Each row has a name. Each question is about the rows just above it.

Columns, left to right: C L U X N Y B
[ 19  12  18 -24  12 -26  14] -> S
[ 23  23  23 -36   4 -27  20] -> F
[  6  51  10 -44 -46 -34  31] -> H
[ 22  10  20 -11  20 -19  13] -> M
[ 20   4  17  -4  24 -18  14] -> T
[ 1  0  0 -1  1 -1  1] -> G
[ 23   4  17  -1  26 -17  14] -> R
[ 2  1  3  1  1 -1  0] -> D
[ 17  16  18 -26   8 -24  14] -> V
[ 28  10  25 -12  28 -26  16] -> A
[ 19   6  20  -7  23 -21  15] -> Q
[-18  -1] is in which column, read top down? -> Y
Which column holds [ 6 22 20  1 23  2 17] top down? -> C
Which column holds this, read top down? [-26 -27 -34 -19 -18  -1 -17  -1 -24 -26] -> Y
[18 23] is in which column, read top down? -> U

Columns, left to right: sugi lizuz Lanim luv dide lumo lovil meb
[-24 -23 -19  -3   3 -14 -18 -14]  E
[23 10 21  7  3 19 16 10]  P
[-9  4 10  0 11  3  5  3]  Z
[-9  4 10  0 11 63 61 63]  W
Which column holds this, read top down? [10  4  4] -> lizuz
Which column holds this, read top down? [10  3 63] -> meb
Whose row is [-24 -23 -19  -3   3 -14 -18 -14]? -> E

Columns, left to right: Movar Nako Sasiz lub viz nalel vep Dop lan
[  4 -58 -41   4   9   4   4   0   2]  pilo
[  4 -58 -41   4   6   4   4   0   2]  ropa
[10  9 23 10  8 10  8  0  9]  kof
[ -7 -15 -43  -8   1  -5  -4   0   0]  deni
[ 9 12 12 10 10 13  8  0 13]  buvir
[-6 19 -6 -7 -6 -7 -6 -1 -6]  Botef
[  4 -58 -41   4   6  10   4   0   2]  lanar
[-8 10 -7] is in which column, read top down? -> lub
Which column holds [ 0  0 -1  0] top down? -> Dop
Which column holds [-58   9 -15  12  19 -58] top down? -> Nako
[10 -6] is in which column, read top down? -> viz
Which column holds [-58   9] top down? -> Nako
Which column holds this, read top down? [0 0 0 0 0] -> Dop

Columns, left to right: Rike Papig sek pepi
[41 31 31 36] -> bago
[45 40 33 22] -> soli
[24 28 30 46] -> dobu
[22 33 27 35] -> Mefin
Which column holds [33 30 27] top down? -> sek
[41 45 24] is in which column, read top down? -> Rike
[22 46] is in which column, read top down? -> pepi
Which column holds this, read top down? [33 30] -> sek

Columns, left to right: vunon pavid kuf pomu lelim Vena liso
[-11 -11 -14  46 -10 -15  -9] = Nife
[-11 -11 -14  46 -10 -15   7] = zubad
[  9   5 -19 -13   4  10   4] = Tema
[  9   5  11 -13   4  10   4] = Poto
Which column holds [-11   9   9] top down? -> vunon
Which column holds [ 46  46 -13] top down? -> pomu
Which column holds [-9  7] top down? -> liso
Which column holds this, read top down? [-15  10] -> Vena
[ 46 -13 -13] is in which column, read top down? -> pomu
[46 46] is in which column, read top down? -> pomu
Which column holds this, read top down? [-14 -19] -> kuf

Columns, left to right: fidat rane vigog nubeb Logi fif Niz zila pud maza
[-11   1  38  58  -4   0  47   2   6   3] = kog
[ -7 -15 -11 -12 -14   0  -8 -13  -9  -7] = ris
[ -2  -2  -6 -15   2   3  -5   2   1   6] = Gakil
[ -7 -15 -11 -12   7   0  -8 -13  -9  -7] = pup
[ 7 19 16 10 28 24 11  7  5 12] = mukur
[  2 -13   2 -13] is in which column, read top down? -> zila
Which column holds [-15  -2 -15  19] top down? -> rane
[ -4 -14] is in which column, read top down? -> Logi
Which column holds [-11  -7] top down? -> fidat
Which column holds [-7  6] top down? -> maza
Which column holds this, read top down? [ 58 -12] -> nubeb

Columns, left to right: nusig Rosuk Ror Tese zusig bomol mopop
[-18  40 -10 -11 -53   1  26]  Lop
[ 13   8  12 -16   5 -15   9]  liset
[10  0  8  6 19 -8  8]  vapi
[ 22   2  17 -13  27 -15   8]  Pusut
[ 22   2  17  -3  27 -15   7]  kud
[ 12  13  13 -19   0 -17  12]  mor
[-50   2 -37  29  -3  49  30]  dip
[ 22   2  17  -3  27 -15   8]  rumu
[ 13   8  12 -14   8 -15   9]  Padi
[ 16   2  12  -2  21 -13   6]  Zetir
Which column holds [ 7 12] top down? -> mopop
Which column holds [-13  -3 -19  29] top down? -> Tese

